Each row has a hidden score. How much does it go up from the first row of each pair to the second? 20 means little or no change, 40 a big rise and 0 a big fall. The score is a weighted sum of the row's numbers plus the product of two more (or one squared), each taken from its middle value.
Array([ 0.2,  0.2, -2.1,  2.3,  0.0, -0.8,  2.9, -0.4,  0.4, -2.9])
Array([-0.3, -0.6,  1.1, -0.7,  1.2, -0.7,  0.9, -1.2, -1.5,  1.2]) ~ 11
Array([ 0.8, -1.2, -0.1, -3.2,  2.1, -3.8,  1.1,  1.3,  2.1, -2.1])
Array([ 0.0, -0.3, -0.2,  0.5,  0.3,  0.4, -0.1,  0.2, -0.2,  0.4]) ~ 14
Array([ 0.0, -0.1, -0.4,  0.5,  0.3,  0.5, -0.2,  0.1, -0.4,  0.4])
Array([-1.8, -0.5,  0.2, -1.7, -2.4, -2.4,  0.7, -1.0, -0.7,  1.3]) ~ 24
Array([ 0.0, -0.3,  0.2,  0.2,  0.2,  0.1,  0.0,  0.2, -0.1,  0.2])
Array([ 0.6, -1.0,  1.4,  0.4,  1.3,  0.7,  1.1, -0.5,  0.1,  0.7]) ~ 20
Array([ 0.0, -0.2,  0.0,  0.2,  0.1,  0.3,  0.0,  0.4, -0.2,  0.2])
Array([ 0.1, -0.7,  0.9,  0.1,  1.0,  0.2,  0.7, -0.7, -0.6,  0.6]) ~ 19
Array([ 0.0, -0.2,  0.7,  1.1,  1.7,  0.3, -0.5, -0.5,  0.2,  1.3])
Array([ 0.5,  0.3,  0.1,  0.7,  0.4,  0.3, -0.4, -0.1, -0.2,  0.3]) ~ 18
Array([-0.2, -0.4,  0.0,  0.4,  0.3,  0.3, -0.1,  0.2, -0.1,  0.2])
Array([ 1.1, -1.4,  1.9,  0.0,  1.4,  0.6,  2.0, -1.2,  0.0,  0.9]) ~ 20
Array([ 0.0, -0.3,  1.6,  1.7,  3.1,  0.2, -1.4, -1.6,  0.9,  1.4])
Array([-0.5, -0.3,  0.2,  0.0,  0.2,  0.4, -0.3,  0.4, -0.1, -0.2]) ~ 13
Array([ 0.3, -0.3,  0.2,  0.2, -0.2, -0.3,  0.2,  0.0, -0.1,  0.1])
Array([ 0.7, -1.0,  0.2, -2.0,  1.5, -1.7,  0.5,  1.3,  0.9, -1.3]) ~ 22
Array([-0.8, -0.8,  0.0, -0.3, -0.6,  0.8, -0.5, -0.4, -1.1, -0.3])
Array([-0.4,  0.1,  0.2,  0.3,  0.4,  0.2,  0.1,  0.3, -0.3,  0.2]) ~ 18
Array([-0.5, -0.1, -0.3,  0.3,  0.2,  0.3,  0.1,  0.3,  0.0,  0.2])
Array([ 1.1, -1.5,  1.9,  0.0,  1.6,  0.5,  1.8, -0.9,  0.3,  1.1]) ~ 20
Array([-0.4,  0.1,  0.0,  0.7,  0.1,  0.6,  0.1,  0.2, -0.5, -0.4])
Array([-0.4,  3.5,  0.5, -1.7,  0.3, -0.2,  0.4,  0.3, -0.8,  1.4]) ~ 18
Array([-0.2, -0.3,  0.1, -0.1,  0.5,  0.6, -0.1,  1.2, -0.3, -0.4])
Array([-0.4, -3.1, -2.0,  0.5, -3.9, -0.1, -3.8,  0.2,  3.2,  2.1]) ~ 27
Array([ 0.3, -0.1, -0.2,  0.4,  0.1,  0.1, -0.5,  0.0, -0.1, -0.2])
Array([-0.9,  1.4,  0.2, -0.4,  0.5,  0.3,  0.5,  0.3, -0.8,  0.9]) ~ 18
Array([ 0.2,  0.1,  0.1,  1.2,  0.6,  0.3, -0.2, -0.5,  0.0,  0.1])
Array([-1.3,  0.1, -0.9,  0.1, -0.8, -0.3,  0.5,  0.2,  0.1,  0.1]) ~ 19
Array([-0.2, -0.3, -0.1,  0.5,  0.3,  0.3,  0.0,  0.3, -0.2,  0.1])
Array([ 0.0, -0.2,  0.1,  0.4,  0.6,  0.4,  0.0,  0.2, -0.2,  0.3]) ~ 20
Array([-0.1, -0.2,  0.0,  0.5,  0.2,  0.4, -0.1,  0.1, -0.1,  0.2])
Array([-0.3, -0.3,  0.4, -0.2,  0.7, -0.1,  0.5, -0.4, -0.8,  0.4]) ~ 18
Array([ 0.4,  0.2,  0.2, -0.5,  1.3, -0.1,  0.0,  0.4,  0.6, -0.2])
Array([-0.2, -0.2,  0.0,  0.3,  0.3,  0.3,  0.1,  0.4, -0.2,  0.0]) ~ 19
Array([-0.4, -0.6,  0.7, -0.1,  0.4,  0.3, -0.4, -0.3, -0.2, -0.4])
Array([ 0.0,  0.2,  0.7, -1.0,  0.8,  1.1, -0.2,  2.3, -0.2, -1.2]) ~ 22
Array([-0.1, -2.0, -2.1,  0.2, -4.0, -0.3, -3.2,  0.0,  3.0,  2.0])
Array([-0.9, -0.3,  0.1, -0.2,  0.1,  0.4, -0.5,  0.4,  0.1, -0.3]) ~ 13
Array([ 0.0,  0.2,  1.1, -0.4,  1.9,  1.0, -0.5,  1.7,  0.0, -0.5])
Array([-0.3,  0.2,  0.5, -1.3,  0.9,  0.6, -0.3,  2.5,  0.1, -1.5]) ~ 18
Array([-0.3,  0.0,  0.1, -0.5,  0.5, -0.2, -0.2,  0.9, -0.2, -0.6])
Array([-0.1, -0.3, -0.1, -0.1,  0.4, -0.3,  0.0,  0.5,  0.0, -0.1]) ~ 20
Array([ 0.1, -0.1,  0.3, -0.1,  0.6, -0.1, -0.2,  0.0,  0.0, -0.1])
Array([-0.4, -1.3, -0.7,  0.6, -1.0, -0.1, -1.2,  0.2,  0.8,  0.8]) ~ 21
Array([ 0.7,  0.0, -1.4,  1.2,  0.0,  0.7, -0.5, -0.4, -0.4,  0.1])
Array([ 1.3,  1.4,  1.1, -0.4, -2.1,  0.8,  0.2, -0.4, -1.8,  0.6]) ~ 17
Array([-0.1, -1.6, -2.4,  0.8, -2.6,  0.4, -2.9, -0.5,  2.0,  1.6])
Array([ 0.3,  0.3,  0.4,  0.7,  0.3,  0.4, -0.1,  0.0, -0.4,  0.5]) ~ 15
Array([ 0.9, -0.2, -0.3,  0.0, -0.5, -0.5, -1.1, -0.7,  0.5, -0.7])
Array([ 0.0, -1.3, -4.5,  2.0, -2.6, -2.7,  0.5,  0.2,  2.9, -2.6]) ~ 30
Array([ 1.4,  0.1, -0.4,  0.0, -0.4, -0.7, -1.1, -0.8,  0.7, -0.7])
Array([-0.2, -0.3,  0.0,  0.5,  0.3,  0.3, -0.1,  0.3, -0.1,  0.3]) ~ 18
Array([-0.2, -0.4,  0.3,  0.3,  0.3,  0.5, -0.3,  0.0, -0.2,  0.0])
Array([ 0.1, -0.1, -0.3,  1.2,  0.2, -0.3,  0.9, -0.7,  0.1, -1.9]) ~ 23
Array([ 0.1,  0.1, -1.1,  1.2,  0.2, -0.3,  1.5,  0.0,  0.0, -1.3])
Array([-0.1, -0.2,  0.2,  0.6,  0.3,  0.3, -0.2,  0.1, -0.2,  0.3]) ~ 18
Array([ 0.2, -0.2, -0.2,  0.2, -0.2, -0.3, -0.5, -0.1,  0.1, -0.1])
Array([-0.2, -0.1,  0.0,  0.3,  0.3,  0.3,  0.0,  0.3, -0.1,  0.2]) ~ 20
Array([-0.1,  0.0, -0.5,  0.2,  0.2, -0.3, -0.4,  0.4, -0.1, -0.8])
Array([-0.2,  0.0,  0.1,  0.4,  0.1,  0.3,  0.1,  0.3, -0.3,  0.1]) ~ 19
Array([-0.4, -0.2,  0.0,  0.4,  0.1,  0.5,  0.0,  0.4, -0.3,  0.1])
Array([ 0.1,  0.1,  0.0,  0.8,  0.2,  0.5,  0.1, -0.1, -0.5, -0.5]) ~ 20
Array([-2.5, -0.9,  0.3, -1.1, -0.4,  0.8, -1.6,  0.2,  1.0, -1.1])
Array([-0.1, -0.1,  0.3,  0.1,  0.4,  0.1,  0.0,  0.4, -0.3,  0.3]) ~ 16
Array([ 0.1,  0.2, -0.1, -0.2,  0.0, -0.2, -0.3,  0.7, -0.2, -0.2])
Array([ 0.0, -0.1, -0.1,  0.3,  0.5,  0.3,  0.0,  0.2, -0.3,  0.1]) ~ 20
Array([ 0.1, -0.2,  0.0,  0.4,  0.4,  0.4,  0.0,  0.4, -0.3,  0.1])
Array([ 0.1, -0.1, -0.4,  1.5,  1.1, -0.1,  0.7, -0.1,  0.2, -0.1]) ~ 22
Array([ 0.0, -0.2,  0.3,  0.4,  0.5,  0.4,  0.0,  0.4, -0.1,  0.0])
Array([ 0.8,  0.6, -1.5,  0.5,  0.6, -0.8,  1.7,  0.3,  0.7, -2.0]) ~ 23
Array([-0.1,  0.0,  0.1,  0.4,  0.4,  0.5, -0.1,  0.5, -0.2,  0.0])
Array([-0.2, -0.2, -0.7, -0.4, -0.4, -0.6, -0.7,  0.3,  0.1, -0.8]) ~ 21
Array([ 0.3, -0.6,  0.6,  0.1,  0.6,  0.5,  0.4, -0.2,  0.1,  0.4])
Array([ 0.1,  0.0,  0.1,  0.1,  0.7,  0.1,  0.0,  0.3, -0.1,  0.0]) ~ 20
Array([ 0.8,  0.0, -1.6,  1.3, -0.2,  1.1, -1.3, -0.7, -0.5,  0.5])
Array([-0.1, -0.1, -0.1,  0.1,  0.3,  0.2,  0.0,  0.2, -0.1,  0.1]) ~ 19
Array([ 0.1,  0.8,  0.2, -0.5,  0.3,  0.2, -0.2,  0.5, -0.1,  0.5])
Array([-0.4, -0.9, -0.8,  0.1, -0.1, -1.0, -0.3,  1.2, -0.2,  0.5]) ~ 20
Array([-0.3, -0.3, -0.1,  0.4,  0.1,  0.2,  0.0,  0.5, -0.4,  0.3])
Array([ 0.0,  0.0,  0.4, -0.4,  0.6,  0.5,  0.0,  0.8, -0.3, -0.2]) ~ 20
Array([-0.4,  1.6, -0.4, -0.6,  0.0,  0.0,  0.4, -0.4, -1.0,  0.8])
Array([ 0.2,  2.2,  2.7,  0.0,  1.9,  1.3,  0.5, -1.5, -0.9,  2.2]) ~ 24
Array([-0.1, -0.8,  0.0,  0.3, -0.2,  0.2,  0.0, -1.5, -0.8,  0.5])
Array([-0.5, -0.5, -0.4,  0.5,  0.0, -0.1,  0.3,  0.6, -0.1,  0.6]) ~ 19
Array([ 3.2,  1.0, -3.0,  0.7, -1.7, -0.2, -3.4, -2.9,  0.9, -0.8])
Array([ 0.8,  1.4, -0.4, -1.5, -1.2, -0.8, -1.1, -0.1,  1.5,  0.2]) ~ 9
Array([ 0.0, -0.3,  0.0,  0.4,  0.4,  0.3,  0.2,  0.4, -0.3,  0.1])
Array([ 1.6,  0.2, -0.4, -0.4, -0.5, -0.7, -0.8, -1.1,  1.2, -1.1]) ~ 25
Array([ 0.6,  0.8,  0.1,  0.9, -0.2,  1.0,  0.3, -0.3, -0.9, -0.8])
Array([-0.5, -1.1, -0.9,  0.7, -1.0,  0.0, -1.1,  0.4,  1.2,  0.9]) ~ 21
Array([-0.1, -0.2,  0.0,  0.3,  0.1,  0.3,  0.0,  0.3, -0.1,  0.2])
Array([ 0.1,  0.0,  0.0,  0.2,  0.6,  0.2,  0.0,  0.5, -0.1, -0.1]) ~ 20
Array([ 0.0,  0.3,  0.0, -0.2, -0.4,  0.2,  0.2, -0.1,  0.3,  0.3])
Array([ 0.2,  0.3, -1.8,  1.9,  0.1, -0.6,  2.1,  0.1,  0.1, -2.1]) ~ 23
Array([ 0.6,  0.1, -0.3, -0.9,  1.1, -1.0, -0.6,  0.5,  2.1, -0.5])
Array([-0.9, -0.6,  1.0, -2.4,  0.5,  1.5, -1.2,  3.3,  0.6, -2.7]) ~ 20
Array([ 0.1, -0.1,  0.1,  0.2,  0.3,  0.4, -0.1,  0.3, -0.3,  0.1])
Array([ 0.0, -1.8, -0.9,  0.3, -2.1,  0.1, -2.0,  0.3,  1.8,  1.2]) ~ 23
Array([ 0.1, -0.1, -0.1,  0.3,  0.3,  0.3,  0.0,  0.3, -0.2,  0.1])
Array([-0.5,  0.9, -0.1, -0.4,  0.4,  0.3,  0.4,  0.4, -0.5,  0.7]) ~ 19
Array([-0.2,  0.0, -0.1,  0.3,  0.1,  0.5,  0.1,  0.4, -0.6,  0.2])
Array([-0.1, -0.3, -0.1,  0.7, -0.1,  0.3,  0.1,  0.6, -0.6,  0.3]) ~ 20
Array([-1.3, -1.3,  0.2, -1.2, -1.3,  0.9, -0.9, -0.7, -0.8, -0.4])
Array([-1.7,  4.2,  0.8, -2.1,  0.9,  0.4,  1.9,  0.3, -2.2,  1.9]) ~ 5
Array([-0.3,  0.0, -0.7, -0.4,  0.2, -0.8, -0.1,  0.9,  0.2, -0.6])
Array([ 0.2,  0.3,  0.5, -0.4,  0.5,  0.2,  0.1,  0.4, -0.1,  0.7]) ~ 19
Array([ 0.3,  2.0,  0.1, -1.5, -0.2,  0.1, -0.7,  0.4,  0.0,  1.0])
Array([ 0.0, -0.2,  0.1,  0.3,  0.2,  0.4,  0.0,  0.4, -0.4,  0.1]) ~ 21
Array([-1.0, -0.1, -0.5,  0.7,  1.0, -0.2,  0.0, -0.2,  0.9,  0.8])
Array([ 0.6,  1.1,  0.0, -0.1, -0.3, -0.2,  1.1, -0.8,  1.0, -0.5]) ~ 21
Array([ 1.2, -0.3,  0.5,  0.1, -0.4, -0.7,  0.5,  0.2,  0.2, -0.2])
Array([ 1.2, -0.8,  1.4,  1.0,  1.3,  1.2,  1.8, -1.5, -0.4,  0.1]) ~ 19
Array([-0.1,  0.0,  0.1,  0.5,  0.4,  0.2, -0.1,  0.5, -0.1,  0.4])
Array([-0.7, -0.3,  1.6, -0.7,  0.2,  0.4, -1.9, -1.3,  0.1, -1.7]) ~ 21
Array([ 0.2, -0.4,  0.3,  0.3,  0.6,  0.2,  0.3,  0.2, -0.3,  0.3])
Array([ 0.3,  0.3,  0.3,  0.4,  0.0,  0.4,  0.1, -0.1, -0.5, -0.1]) ~ 20
Array([ 0.8,  1.1,  1.4,  1.9,  3.0,  0.9, -0.7, -1.6,  0.3,  2.8])
Array([ 0.4,  0.4,  0.3,  0.3, -0.1,  0.6,  0.0,  0.3, -0.7,  0.3]) ~ 8
Array([-0.4, -0.3,  0.8, -0.1,  0.6,  0.4, -0.8, -0.3,  0.0, -0.4])
Array([-0.1,  0.1,  0.9, -1.5,  0.7,  1.4, -0.3,  2.6, -0.3, -1.5]) ~ 21
Array([-0.1, -0.2,  0.5, -0.1,  0.7, -0.1,  0.5, -0.5, -0.8,  0.6])
Array([ 0.2, -0.3, -0.5,  0.4, -1.3, -0.8,  1.0, -0.2,  0.2,  1.4]) ~ 22
Array([-0.1, -1.2, -2.0, -0.9, -1.3, -2.1, -2.0,  1.1,  2.0, -0.6])
Array([-0.1,  0.7,  0.9, -1.2,  0.9, -0.5,  0.3, -0.7, -1.0,  1.6]) ~ 11
Array([ 0.4, -0.5,  0.6, -0.2, -0.2, -0.6,  0.4,  0.3, -0.1,  0.0])
Array([-0.2, -0.4,  0.0,  0.1,  0.4,  0.2,  0.0,  0.2, -0.3,  0.3]) ~ 19
Array([ 2.0,  0.1, -0.6, -0.7,  0.4, -1.4, -1.3, -0.9,  1.9, -1.5])
Array([ 0.0, -0.3,  0.0,  0.2,  0.2,  0.3, -0.1,  0.2, -0.1,  0.2]) ~ 15
Array([-0.2, -0.2, -0.3,  0.5, -0.1,  0.1,  0.5,  0.3, -0.3, -0.3])
Array([-1.2,  2.7,  0.8, -1.0,  0.6,  0.6,  1.3,  0.3, -1.5,  1.3]) ~ 17
Array([ 0.4,  0.3, -1.9,  2.0, -0.1, -0.8,  2.6,  0.1,  0.1, -2.4])
Array([-0.4,  0.4, -0.2,  0.1,  0.3, -0.1,  0.1,  0.8, -0.3,  0.0]) ~ 16
Array([ 0.3,  0.1,  0.1,  0.2,  0.1,  0.1,  0.2, -0.1,  0.0,  0.0])
Array([ 0.0, -0.2, -0.2,  0.5,  0.1,  0.3,  0.1,  0.1, -0.1,  0.1]) ~ 20
Array([-0.7, -2.6, -0.6,  1.6, -0.1, -0.6, -0.3,  1.1, -0.7,  3.3])
Array([-0.5, -0.5,  0.6, -0.2,  0.9,  0.0,  0.3, -0.7, -0.8,  0.6]) ~ 19
Array([-0.2, -0.2,  0.3,  1.0,  1.8,  0.1, -0.2, -0.5,  0.1,  0.9])
Array([-0.3, -0.3, -0.4,  0.4,  0.1,  0.7, -0.8, -0.1,  0.1, -0.1]) ~ 20
Array([-2.1, -0.9,  0.2, -0.5, -0.1,  0.7, -1.4,  0.3,  0.7, -1.0])
Array([-4.7, -1.2, -0.3, -1.6, -0.9,  0.8, -2.1,  0.1,  2.2, -1.9]) ~ 29
Array([-0.8,  3.2, -2.3, -3.8,  0.2, -4.6,  0.2,  2.3,  1.5, -2.2])
Array([-0.6, -2.2, -1.2,  0.2, -2.6, -0.1, -2.2, -0.1,  1.8,  1.5]) ~ 23
Array([-0.2, -0.8, -0.6,  0.3, -0.6, -0.1, -0.5,  0.1,  0.2,  0.4])
Array([ 4.2,  0.8,  1.9, -0.6, -2.1, -3.1,  2.3, -1.9,  0.8, -2.8]) ~ 26
Array([-0.2, -0.4, -0.1,  0.4,  0.1,  0.1,  0.2,  0.4, -0.2,  0.1])
Array([-1.2,  1.1, -0.7, -0.3,  0.3, -0.2,  0.0,  0.0,  0.8,  1.0]) ~ 20
Array([-0.3, -0.3, -0.1,  0.3,  0.3,  0.4,  0.0,  0.2, -0.2,  0.2])
Array([-0.1,  0.0,  0.0,  0.4,  0.1,  0.5, -0.1,  0.4, -0.3,  0.2]) ~ 20
Array([-0.1,  0.0,  0.0,  0.3,  0.3,  0.2, -0.2,  0.5, -0.3,  0.2])
Array([ 0.5,  1.1,  0.1, -0.2, -0.2,  0.0,  0.7, -0.8,  0.5, -0.3]) ~ 21
Array([ 0.1,  0.6,  0.1,  0.2, -0.1,  0.3,  0.4,  0.1,  0.2, -0.2])
Array([ 1.1,  0.0,  1.0,  0.9,  0.8, -0.6,  0.1, -0.7,  0.5,  0.1]) ~ 22
Array([ 0.9,  3.1, -2.0, -0.2, -0.4,  1.1, -1.1, -1.8, -1.1,  1.0])
Array([ 0.4,  1.4,  0.4, -1.2, -2.1,  0.8,  0.6, -0.8, -1.9,  0.1]) ~ 22
Array([-1.6, -2.3, -1.2, -1.2, -3.5,  0.8, -3.0,  0.7,  0.4, -0.5])
Array([-1.7, -2.2, -1.4,  1.5, -1.5, -0.8,  0.4,  1.0, -0.4,  2.5]) ~ 2
Array([-1.1, -0.4, -0.5,  0.1, -0.7,  0.5, -0.3,  0.0, -0.6, -0.2])
Array([ 0.0,  0.5,  0.2, -0.3,  0.5,  0.3, -0.2,  0.5, -0.1,  0.4]) ~ 19
Array([-0.4,  0.2, -2.7, -2.3,  0.4, -4.2, -1.2,  2.9,  1.4, -2.8])
Array([-0.2,  0.0,  0.3, -0.2,  0.5,  0.4,  0.0,  0.9, -0.2, -0.2]) ~ 17
Array([-0.2, -0.3, -0.1,  0.3,  0.2,  0.3, -0.1,  0.6, -0.3, -0.1])
Array([ 3.6,  1.7,  1.2, -3.1,  2.0, -1.0,  0.1, -0.1,  2.6, -1.1]) ~ 24
